In the data rows, zero lies at 4.5, halfway between 4 and 5.
Here are some rows, each followed by its group. Groups can overlap.
4/5/4/7/5/3/6/4/4/4/5/5/4/4/5/5/4/5/5/5/5/3/4/3/5/4/4/5/5/5/4/5/4/4/5/4/4/4/4/4/4/5/5/7/5/6/4/3 coin
4/2/2/3/4/3/6/4/5/1/6/2/4/8/2/3/3/1/4/4/5/6/5/4/5/4/3/8/3/3/5/7/5/5/5/6/4/4/2/5/4/3/5/3/4/3/4/7 clay
4/4/8/3/4/8/5/6/5/8/4/7/4/1/2/0/3/8/8/3/2/3/6/7/6/2/7/3/5/5/1/5/7/3/5/5/3/4/8/2/8/3/4/7/5/7/5/8 hut
6/5/8/4/2/3/5/7/7/5/6/6/4/5/7/7/4/3/4/2/6/4/4/2/6/2/4/3/4/6/2/3/4/4/7/5/2/6/5/4/6/4/2/5/8/5/5/3 coin
2/2/1/9/4/2/9/8/0/2/5/3/8/8/7/6/3/6/5/6/5/7/6/4/8/9/1/4/3/1/6/6/6/0/3/4/8/8/4/5/1/7/8/5/1/1/5/4 coin
5/4/5/4/4/3/3/4/6/4/4/5/4/5/6/5/4/5/3/6/5/5/4/5/5/5/5/4/5/4/4/4/4/6/6/4/3/4/3/4/5/4/3/5/5/4/4/5 sock
0/9/8/2/3/3/4/7/4/3/6/4/7/5/7/7/5/0/5/3/5/4/4/4/4/3/6/2/8/3/3/1/7/6/3/2/1/4/5/5/7/5/3/3/8/3/4/5 coin
4/7/6/3/5/7/3/4/3/7/2/3/6/2/4/4/7/4/4/5/4/3/4/7/3/6/7/3/4/4/4/5/5/4/3/4/6/5/6/4/5/3/5/3/5/4/4/3 raft
5/6/2/5/5/4/4/5/4/4/4/2/7/6/3/4/6/4/6/3/5/5/7/6/5/4/5/4/4/4/4/4/6/3/2/3/5/2/4/6/4/3/3/4/5/4/5/5 hut
7/5/4/6/4/4/4/4/6/5/6/6/6/4/6/6/5/6/4/5/4/5/4/5/4/5/3/6/6/7/3/3/3/3/4/6/4/3/5/3/3/5/5/7/5/6/8/4 sock
6/4/6/0/5/8/4/4/5/4/0/2/2/4/3/2/5/2/1/4/3/5/6/6/5/4/9/4/6/2/6/4/4/9/9/0/3/3/1/4/7/3/2/4/5/3/1/6 raft
5/5/7/3/5/7/5/6/6/6/4/6/4/3/2/2/4/5/7/4/3/4/6/6/5/2/5/3/5/4/2/5/7/3/5/4/3/5/5/3/6/3/4/7/4/5/5/7 hut
1/2/5/6/5/1/7/6/3/1/8/4/4/8/4/8/4/7/3/6/5/7/7/2/9/6/0/3/4/1/2/4/9/5/4/7/5/9/4/5/4/8/7/2/5/3/4/4 clay
4/2/9/3/5/6/6/6/6/5/7/8/3/4/4/2/2/5/6/5/4/4/3/4/5/2/4/2/5/6/1/7/6/5/7/6/2/6/7/1/9/3/5/7/3/8/6/7 hut
6/5/6/3/3/5/3/2/6/6/4/2/4/4/5/7/7/3/3/4/5/6/3/5/3/5/5/7/4/2/2/5/4/5/5/6/4/3/4/3/4/5/6/2/4/5/5/3 quill
4/3/1/4/6/6/5/5/2/5/3/4/2/5/3/2/4/6/5/6/6/3/5/6/5/5/6/5/5/3/7/8/3/4/4/3/7/5/2/6/4/4/6/6/4/3/3/5 coin
5/5/1/6/6/6/4/2/2/6/3/3/7/3/4/2/5/7/6/5/4/2/5/7/3/7/5/5/4/5/6/7/2/3/2/3/7/3/5/4/3/4/7/6/2/5/4/3 coin
4/5/4/4/4/4/4/7/5/5/4/4/4/4/5/3/4/5/5/4/5/4/4/4/5/5/6/5/6/4/5/4/4/4/5/3/3/5/4/6/5/6/3/6/6/4/4/5 coin
5/4/6/3/3/4/4/6/5/3/3/6/2/5/3/5/4/3/3/4/5/3/4/3/4/3/4/4/5/4/5/5/5/7/7/5/5/5/2/3/5/4/4/4/4/4/2/4 raft
3/0/1/4/5/3/4/5/0/2/4/3/3/8/1/1/1/6/7/7/5/4/6/5/6/7/2/7/1/4/4/9/3/4/5/3/6/6/2/5/5/4/7/4/2/4/4/7 coin
5/6/5/7/4/4/4/5/3/7/1/4/7/0/5/4/5/5/6/4/5/1/4/5/1/4/7/5/6/6/3/5/3/3/3/2/6/4/7/0/7/4/6/4/2/7/4/2 raft
5/6/5/7/2/4/6/4/7/2/4/5/3/4/7/7/3/3/3/4/4/6/4/3/5/4/5/5/7/7/4/2/3/6/6/5/3/3/3/3/5/7/3/6/6/6/4/3 clay
3/5/4/3/6/1/4/5/4/5/5/2/4/6/5/7/9/0/2/2/8/4/5/2/0/5/5/3/2/0/7/2/8/1/0/2/9/7/3/8/0/0/4/0/0/0/1/2 hut
3/6/3/3/6/5/4/3/3/5/5/3/5/5/3/3/5/6/4/5/5/4/6/6/4/5/5/5/6/4/5/4/4/5/3/4/4/2/5/6/3/4/4/4/6/5/5/6 seed
5/5/5/2/5/6/3/2/4/6/3/3/3/3/4/3/6/2/3/4/5/5/3/6/5/4/6/5/5/4/6/5/3/6/6/5/5/3/4/4/5/6/4/3/5/5/4/4 sock
4/6/3/3/5/5/3/2/4/7/4/1/7/3/2/3/5/5/5/5/3/4/6/9/4/9/5/5/4/3/4/4/4/5/1/4/6/3/6/4/4/3/5/1/5/4/6/6 clay
3/5/4/5/5/4/5/3/4/4/7/5/6/5/4/3/4/6/6/4/6/4/5/4/3/4/3/5/5/6/5/4/4/4/3/5/5/4/6/5/4/4/5/5/5/7/5/5 seed
6/5/4/4/5/6/4/3/2/6/4/2/4/4/6/4/4/5/4/4/5/1/4/4/4/5/6/4/3/6/7/5/2/5/4/4/7/6/6/5/4/6/6/3/5/5/4/2 sock
4/4/3/4/6/6/4/2/4/5/6/2/4/7/4/2/6/4/5/4/6/4/4/6/3/5/5/8/4/2/7/6/2/4/2/5/7/4/5/6/2/4/7/4/2/5/5/5 quill
5/4/6/3/3/5/5/5/7/1/3/4/3/5/5/5/5/2/2/4/4/7/5/3/6/4/5/5/7/4/4/3/4/8/7/4/1/3/2/5/6/5/2/5/6/4/3/5 clay
3/4/5/4/6/6/6/6/4/3/4/2/4/7/5/4/3/4/4/5/4/4/5/4/6/6/4/3/4/3/5/3/5/6/6/2/4/7/3/6/6/6/4/3/5/4/3/6 clay
4/6/4/4/7/5/3/2/4/5/6/5/5/5/4/5/4/6/5/6/6/4/5/5/4/3/5/6/5/4/5/4/4/4/3/5/4/2/6/5/4/5/6/5/5/7/6/5 seed
8/7/6/4/5/7/3/6/4/7/4/6/4/5/5/4/7/6/6/4/6/2/7/6/5/2/7/3/5/6/6/5/1/3/4/5/4/4/5/6/3/2/1/7/8/6/5/4 quill
5/4/7/4/4/4/5/5/4/5/5/7/4/3/4/5/5/4/4/4/4/4/3/3/4/3/5/3/3/6/3/5/6/4/5/6/6/7/5/3/6/4/5/4/4/4/4/3 raft
2/4/2/4/5/5/8/7/0/3/5/1/6/7/5/1/0/4/7/5/4/2/6/3/6/4/5/4/2/6/5/6/6/3/6/1/6/7/5/6/8/6/6/3/4/4/5/7 clay
4/5/4/4/6/5/4/5/3/4/3/3/6/4/5/5/4/5/4/5/3/6/4/6/6/6/7/4/4/3/4/6/9/6/5/4/4/4/4/5/5/4/3/2/5/0/4/5 quill
6/5/5/6/2/2/6/5/8/4/7/5/6/6/5/6/2/4/6/3/4/5/4/3/5/5/1/6/4/6/1/4/4/4/4/7/2/4/6/4/6/6/4/4/7/7/7/4 coin
4/4/0/7/5/7/4/0/0/5/4/3/5/4/2/1/3/8/4/8/4/2/6/8/5/6/4/6/3/7/9/6/2/6/3/4/8/1/4/5/1/6/9/6/2/4/5/4 coin
4/6/6/4/5/5/4/4/3/6/3/4/6/2/4/4/7/4/5/4/3/2/5/6/3/5/7/3/3/6/5/5/5/5/4/4/6/5/6/3/5/3/5/3/4/4/4/3 raft
6/4/7/4/3/6/3/4/6/7/6/6/6/2/6/5/5/4/4/5/2/6/3/5/3/6/5/3/2/6/6/1/4/4/5/7/3/4/6/7/4/6/3/3/4/3/6/4 raft
7/7/4/8/5/6/4/4/3/8/3/5/8/2/5/6/6/8/5/6/4/4/6/6/4/6/6/4/4/6/5/3/3/2/3/5/5/3/6/5/3/4/4/3/6/4/7/2 quill
3/3/5/4/3/1/4/6/4/2/2/6/0/5/4/6/5/1/4/4/7/2/4/1/3/2/6/4/8/5/2/7/5/7/7/1/3/4/2/0/7/3/6/6/2/6/2/4 raft
4/1/2/2/6/4/5/4/3/4/6/3/4/9/3/2/2/4/6/5/6/6/6/7/4/8/3/7/2/1/4/8/4/3/4/3/6/6/2/7/4/2/7/3/2/4/6/9 coin
5/5/3/5/5/3/5/5/5/3/6/4/5/6/3/5/5/3/4/4/5/6/6/4/4/4/4/5/4/4/4/4/5/4/4/4/3/3/3/6/4/3/3/4/5/4/4/5 hut
5/4/5/5/3/3/6/5/8/1/5/6/3/6/6/7/3/3/2/4/5/7/3/2/6/3/3/5/7/6/4/3/3/7/7/5/2/3/3/5/5/5/2/6/6/5/4/3 clay
5/3/4/5/5/3/5/3/6/4/7/5/4/6/2/5/3/5/5/5/5/5/4/4/4/6/1/8/3/5/2/7/5/4/5/7/4/5/5/2/4/5/7/3/4/7/6/6 clay
7/5/6/3/1/5/4/4/9/4/1/3/4/4/7/6/4/0/0/3/4/8/5/5/4/5/6/4/9/4/6/1/2/8/6/2/0/2/1/5/5/5/2/5/4/5/5/5 clay
7/2/5/3/4/4/2/6/6/4/7/8/2/8/3/5/4/6/5/4/7/5/6/5/5/2/2/5/5/6/3/7/2/3/5/8/3/4/3/5/3/2/4/7/6/7/5/6 quill
6/6/5/4/5/7/4/5/5/7/3/3/7/4/5/3/5/4/5/3/4/4/4/6/4/5/7/4/6/3/5/3/4/3/3/2/5/4/4/6/4/4/3/3/5/5/5/4 coin
5/4/7/1/6/7/4/4/4/5/4/2/1/5/2/4/7/3/4/1/7/4/5/5/6/0/6/4/5/2/5/7/5/7/5/5/5/5/4/5/4/4/3/2/5/4/2/5 quill
4/3/7/3/4/6/5/6/7/6/5/8/3/3/3/2/3/6/8/5/3/4/4/5/6/2/5/3/5/7/1/6/7/3/6/6/2/6/8/2/9/3/4/8/4/8/5/8 hut
5/2/2/5/4/3/6/3/5/3/6/3/5/6/4/3/1/2/4/5/3/6/4/4/3/6/2/7/2/4/4/5/5/5/6/5/4/3/4/3/5/4/6/4/1/4/5/7 clay
5/5/4/4/3/5/4/4/5/4/2/4/3/4/3/3/5/4/4/4/5/3/5/5/5/3/6/6/6/6/5/5/3/7/6/2/4/4/3/1/5/4/4/6/3/6/1/3 raft
4/3/5/1/6/5/3/5/4/4/4/3/3/8/4/4/3/7/4/6/5/4/8/7/7/7/4/4/6/0/3/5/4/6/5/2/4/5/3/6/7/3/6/3/5/5/5/8 clay
4/5/4/4/4/5/4/4/3/4/3/5/4/4/4/3/4/4/5/5/5/5/5/6/6/4/7/4/6/4/5/6/3/7/5/3/4/4/3/5/5/5/4/6/7/4/4/5 coin
5/6/4/8/3/5/6/5/5/3/3/4/5/4/6/4/4/5/3/4/4/6/4/4/7/4/5/5/5/7/5/3/3/5/5/5/3/2/4/4/4/7/4/6/5/5/5/3 clay
2/5/4/1/5/5/3/3/3/4/4/4/4/5/3/4/6/4/4/4/5/5/5/6/5/4/6/4/6/2/5/5/5/5/3/3/4/3/5/5/4/4/4/4/6/4/4/6 seed
0/4/1/5/3/0/6/4/0/0/3/3/7/7/3/7/5/2/5/6/6/9/4/6/4/8/3/6/6/0/2/8/9/6/1/2/6/5/2/2/4/5/7/2/2/0/2/7 quill
5/4/5/4/4/4/5/4/5/5/4/3/4/5/4/7/5/4/2/4/5/4/3/4/4/5/4/6/3/3/4/5/6/6/4/6/4/5/5/3/4/6/6/2/4/4/4/2 quill
5/7/4/5/6/6/4/4/2/8/1/2/7/2/5/4/6/6/4/6/3/4/6/8/5/5/7/4/4/4/5/4/5/3/3/3/5/3/5/5/4/4/3/2/5/2/6/4 quill
6/6/1/6/2/5/4/5/4/6/3/2/7/5/6/5/5/2/4/4/3/4/5/5/3/8/5/5/3/4/8/3/1/2/3/2/6/4/2/8/1/5/2/3/4/2/4/3 coin
4/3/4/3/7/4/5/5/2/4/4/4/2/6/7/3/4/4/5/4/7/3/2/3/4/4/6/4/4/4/7/7/4/5/6/3/6/7/4/6/5/5/6/5/2/4/2/6 coin
4/5/5/6/4/4/5/5/3/5/2/5/4/1/7/6/4/5/3/6/3/2/3/3/2/6/6/3/4/7/6/4/5/6/5/3/6/6/6/3/6/4/5/4/3/4/3/2 raft
2/5/3/3/6/4/2/3/3/3/6/3/4/7/2/4/4/5/5/6/6/6/7/6/4/3/4/5/6/3/5/4/5/5/3/3/3/1/4/7/4/3/5/5/5/4/4/8 hut
7/2/3/6/4/4/3/2/5/6/6/4/4/6/5/6/6/5/5/4/9/6/1/5/3/5/3/8/5/4/6/7/1/3/4/7/6/4/4/4/1/5/7/5/2/7/7/3 quill
6/3/1/5/5/4/4/4/3/5/4/4/5/4/4/3/5/7/5/5/5/4/5/5/4/6/4/6/3/5/6/7/3/3/4/4/6/4/5/4/4/4/6/6/3/5/6/4 coin
5/3/9/4/5/7/7/7/7/6/5/9/3/1/4/1/1/6/6/5/1/3/4/3/4/2/6/2/6/7/0/5/7/2/9/5/2/6/7/1/9/2/5/8/2/7/5/7 hut
3/6/4/2/6/5/2/2/4/4/5/3/4/5/4/4/5/5/5/4/7/4/6/6/4/4/6/5/6/4/5/4/5/6/3/3/4/3/4/6/5/4/4/4/6/5/4/6 seed
6/4/3/5/3/3/2/3/4/4/5/3/6/6/7/9/6/1/1/6/6/5/5/4/1/7/3/5/1/6/9/2/1/6/4/5/5/4/1/6/2/4/6/1/2/1/4/1 hut
5/3/6/5/5/5/5/5/6/5/5/7/4/4/3/3/3/6/6/3/4/4/5/3/5/3/4/4/4/6/2/5/6/4/6/6/3/4/6/3/6/3/5/7/4/6/6/6 hut
6/5/6/5/5/6/4/5/4/6/3/4/5/4/3/5/6/5/5/4/5/4/5/5/5/4/6/4/4/4/5/4/3/4/4/5/5/4/5/5/3/3/3/5/6/4/5/3 quill
4/2/4/3/5/4/3/4/5/5/6/4/5/6/4/5/1/8/4/5/5/4/7/6/5/8/2/5/5/3/3/4/4/6/4/4/4/6/5/4/6/4/7/2/4/7/6/6 clay
7/4/5/5/4/6/3/6/5/7/4/7/3/5/6/6/6/6/5/5/6/3/5/3/5/3/5/4/5/6/5/5/3/3/5/5/5/5/4/6/4/4/2/6/6/6/4/3 quill
4/2/1/3/3/2/4/2/6/1/8/3/6/7/3/5/3/0/3/6/4/7/4/5/2/7/0/7/3/4/5/4/3/6/3/5/4/2/2/6/3/5/5/3/3/3/6/7 clay
7/5/4/5/3/5/6/5/7/5/3/3/5/4/8/5/4/4/3/4/3/7/5/5/5/7/6/4/7/4/6/0/2/3/4/3/2/2/3/6/4/6/2/5/5/4/5/3 coin
4/4/3/4/5/6/5/4/3/5/4/1/6/6/3/2/3/4/6/5/3/5/6/6/6/6/5/5/3/3/3/7/4/5/4/4/4/5/4/5/5/4/6/3/4/4/5/7 clay
1/4/6/3/6/5/4/5/5/4/7/6/5/4/6/5/5/4/3/6/3/4/3/3/4/5/5/2/3/3/6/2/8/5/3/4/6/7/6/6/4/5/6/3/4/2/3/4 raft
5/5/5/3/6/7/4/4/2/6/1/1/5/2/5/3/5/5/4/4/5/2/5/6/4/5/8/4/4/3/7/5/4/6/4/2/6/5/5/6/5/4/4/1/5/3/3/3 sock
7/5/4/9/4/2/6/4/7/3/5/6/6/4/8/7/3/6/3/5/4/5/3/2/4/5/2/7/6/8/4/3/3/4/6/6/3/4/6/2/5/7/5/7/5/7/6/2 clay
5/5/6/4/5/6/3/7/4/7/3/7/6/4/3/3/5/5/7/5/3/6/8/6/7/3/7/2/5/5/3/4/5/2/5/4/3/3/4/6/5/2/2/6/6/4/5/7 quill
5/6/5/5/5/7/3/5/3/7/3/5/5/3/4/5/6/5/4/6/4/5/6/6/6/4/6/4/4/4/4/5/5/4/5/4/4/4/5/5/5/3/4/4/6/3/5/4 quill
4/4/7/1/6/4/5/7/3/3/3/5/2/7/5/5/4/4/3/3/7/3/5/2/5/2/6/2/4/3/6/6/6/7/7/3/4/8/3/6/6/4/4/3/4/3/1/5 sock
4/5/5/4/7/4/2/3/3/4/5/5/4/5/3/6/5/6/5/5/7/4/6/6/5/2/4/5/6/3/4/4/4/6/3/5/4/3/6/5/5/5/6/4/5/6/6/6 seed
5/6/3/8/5/1/6/5/4/4/5/7/6/4/6/8/3/7/5/5/5/5/3/3/4/5/3/6/2/7/3/6/5/4/5/7/5/6/5/3/4/5/6/5/5/4/5/1 quill
4/3/8/5/4/7/6/5/6/7/5/7/6/2/3/1/3/7/7/5/2/3/3/6/4/3/5/3/4/7/1/6/5/2/6/6/3/5/9/2/7/4/4/7/4/8/6/5 hut
3/7/3/5/6/4/4/2/4/6/5/4/6/4/5/5/5/7/5/5/5/4/6/6/4/5/4/4/6/4/4/3/5/4/1/4/5/3/7/5/4/5/5/4/5/5/5/4 seed
5/5/4/3/5/5/5/5/5/6/4/4/5/4/7/3/5/5/6/3/3/4/4/5/4/6/6/3/4/3/6/4/4/2/4/3/5/5/6/5/4/4/4/4/3/5/6/5 coin
2/8/6/6/3/0/6/7/4/3/5/3/9/4/8/7/2/1/6/4/3/2/6/3/4/7/3/3/7/6/1/1/6/4/3/1/2/5/7/3/7/7/4/3/7/6/6/4 coin
3/4/6/3/2/4/7/7/8/1/6/4/3/6/4/6/3/0/5/3/3/5/4/2/7/2/4/5/5/5/2/3/6/8/7/5/0/4/3/5/6/5/0/4/9/4/3/6 coin
6/5/5/4/4/6/2/6/3/7/4/6/4/4/4/5/7/6/5/6/4/4/7/5/5/4/6/3/4/4/4/5/3/3/5/4/3/4/3/5/4/3/2/5/7/4/4/4 quill
Group coin spreads out most along one direction. Which 3 other groups' directions of most spread are closest to that one, closest first?
clay quill hut
Which 3 other groups have their centres nearest to the centre of group raft, nearest first?
sock quill hut
Group hut spreads out most along one direction. Which 3 other groups' directions of most spread are closest to that one, closest first?
quill seed sock
Which 4 groups are nearest to each row below, nearest first, going by the distance to the group's nearest row?
6/6/5/3/5/8/3/3/4/7/3/1/4/3/2/3/9/5/5/1/5/2/4/6/5/3/6/4/5/4/6/5/3/4/3/5/7/3/8/5/2/5/5/3/5/6/4/3 ~ quill raft sock coin
Which 5 groups are nearest to each row below, nearest first, going by the distance to the centre of the group?
6/4/7/5/4/6/5/6/6/7/4/8/5/3/2/3/4/6/7/6/3/4/5/5/5/2/5/3/4/6/2/6/5/2/6/6/4/4/6/3/7/3/4/7/5/7/6/6 ~ hut quill raft coin sock
6/4/7/3/6/6/5/4/6/5/5/4/1/6/4/5/7/4/5/1/7/3/4/3/6/0/4/4/5/4/5/7/4/5/5/8/5/6/6/4/4/4/5/4/6/7/2/4 ~ sock quill hut raft seed
3/6/4/8/6/4/8/8/2/2/3/3/5/8/9/6/1/5/5/6/5/3/7/0/8/4/5/3/5/6/6/2/5/5/9/2/4/7/5/7/8/9/4/5/6/5/5/3 ~ coin clay sock raft quill
5/5/7/3/5/5/5/5/5/6/5/4/4/3/5/5/7/3/3/4/4/4/3/3/3/4/6/3/2/4/4/3/6/4/5/6/5/7/6/3/5/4/4/2/4/3/4/3 ~ raft sock quill hut coin
Which 4 groups are nearest to each row below, nearest first, going by the average distance to the group's rows?
6/4/7/2/5/6/5/4/4/6/6/4/4/3/4/6/7/3/3/4/2/4/3/3/4/5/4/3/0/4/5/4/7/5/5/7/7/8/6/6/4/5/4/0/5/1/4/2 ~ sock raft quill seed
6/7/3/7/2/4/6/4/6/4/4/4/6/4/7/5/4/4/4/4/3/7/5/4/5/6/4/5/7/7/6/1/4/4/4/4/3/1/4/4/4/6/3/7/6/5/5/3 ~ seed sock clay coin
6/6/4/5/5/4/4/4/3/5/1/4/5/2/7/5/3/5/3/6/5/2/5/5/4/6/6/4/6/7/5/3/4/6/5/2/5/4/3/2/7/5/5/4/3/5/3/3 ~ sock raft seed quill
5/3/5/4/3/4/5/4/4/4/6/6/4/6/6/6/4/3/3/6/5/4/4/4/3/5/3/5/2/6/5/5/3/5/6/5/4/5/3/4/5/4/5/4/3/4/4/4 ~ sock seed raft clay
4/5/4/4/5/5/5/3/5/5/5/5/5/3/3/3/3/7/4/5/1/4/5/7/5/7/4/3/5/5/6/2/6/6/3/5/5/5/8/6/4/5/4/4/7/5/4/4 ~ seed sock raft quill
4/6/5/1/9/5/5/4/4/6/5/2/3/5/4/4/7/3/4/1/8/2/4/3/3/2/8/4/3/2/6/5/5/6/3/4/6/6/5/5/6/2/6/1/4/5/2/3 ~ seed sock raft quill
Which 4 groups are nearest to each row below, nearest first, going by the distance to the centre of the group?
6/5/4/2/4/8/3/3/3/6/2/0/4/4/4/4/7/2/2/4/3/5/4/7/4/7/7/5/3/2/6/5/4/7/4/4/7/4/4/6/3/6/5/0/4/2/4/4 ~ sock quill raft coin
3/7/4/6/6/3/3/3/4/6/6/4/6/3/5/5/5/8/6/5/6/3/5/5/3/4/3/6/6/5/4/4/3/4/1/5/6/3/8/4/4/5/6/5/5/7/6/4 ~ seed quill coin sock
6/3/0/7/6/4/5/4/3/7/4/5/5/4/4/3/4/8/6/6/5/4/4/6/3/7/4/5/3/6/7/7/2/1/3/4/7/5/5/5/3/4/7/6/1/5/5/3 ~ coin quill sock seed
5/5/4/5/3/4/4/4/5/5/4/4/6/4/5/4/5/3/4/4/3/4/5/5/3/5/4/5/3/6/5/3/4/4/3/6/4/4/4/5/3/4/5/4/4/5/5/4 ~ coin quill sock clay
5/3/5/4/5/5/4/4/5/5/5/3/3/5/3/5/6/3/4/4/5/5/4/3/4/4/4/5/3/2/4/6/5/6/5/6/6/5/4/4/4/4/5/2/5/4/3/3 ~ quill sock raft clay
6/3/5/5/4/4/4/4/5/3/4/5/3/5/5/5/4/5/4/6/4/5/4/4/5/5/4/5/5/6/5/5/3/6/6/5/4/5/3/4/5/6/5/5/4/5/5/3 ~ clay sock coin quill
5/3/3/5/3/4/5/3/4/4/7/5/6/3/3/4/3/5/5/4/2/4/2/6/3/7/2/6/1/6/5/5/4/6/4/7/6/5/6/6/3/5/6/3/4/4/5/4 ~ coin clay quill sock
3/5/4/3/5/5/4/6/4/4/3/3/3/4/3/4/5/4/5/4/5/4/5/5/6/4/7/4/6/4/4/6/5/6/6/3/4/3/3/5/5/5/3/5/6/4/4/5 ~ sock coin quill raft
Group sock spreads out most along one direction. Which 3 other groups' directions of most spread are closest to that one, closest first?
seed clay raft
Group raft spreads out most along one direction. Which 3 other groups' directions of most spread are closest to that one, closest first?
seed sock clay
Which 3 other groups have their centres nearest to the centre of group quill, nearest first?
sock coin seed
Which 5 groups are nearest to each row below, nearest first, going by the average distance to the group's rows?
5/5/4/7/3/4/5/3/7/4/4/5/5/3/7/7/4/4/3/5/4/6/3/3/4/5/4/5/7/6/5/1/4/5/5/6/3/2/5/4/3/7/3/7/5/6/4/2 ~ seed sock clay raft quill
3/3/5/3/6/2/3/4/5/2/7/6/2/7/4/5/4/6/4/5/7/5/5/3/5/3/2/4/7/4/3/5/6/6/4/5/4/5/5/5/5/5/6/5/4/6/4/6 ~ seed sock clay quill raft
5/3/3/4/6/6/5/4/3/7/4/4/5/4/5/2/5/6/5/4/5/4/4/7/3/6/6/5/5/2/6/6/4/2/3/3/7/5/6/5/3/4/6/4/3/5/5/5 ~ seed sock quill coin raft
6/2/3/5/6/3/5/5/5/5/6/6/4/5/6/4/4/6/5/4/6/4/3/4/4/5/4/5/3/5/6/6/4/2/4/4/6/7/5/4/3/4/5/6/3/6/5/4 ~ seed sock quill coin raft
Which 5 groups are nearest to each row below, nearest first, going by the distance to the group's nearest row?
4/5/4/3/6/6/4/1/4/4/5/2/4/6/2/5/6/5/4/4/6/4/5/5/4/3/4/6/5/3/5/4/4/6/3/7/5/3/6/4/4/4/6/3/5/5/4/5 ~ seed quill sock hut clay
4/3/4/2/6/6/3/4/3/6/4/4/4/6/3/4/5/5/5/4/6/5/5/8/5/5/6/4/4/2/6/7/3/5/5/3/6/4/2/6/3/3/5/5/3/3/3/6 ~ coin seed clay quill sock
Group quill spreads out most along one direction. Which 3 other groups' directions of most spread are closest to that one, closest first?
hut clay coin
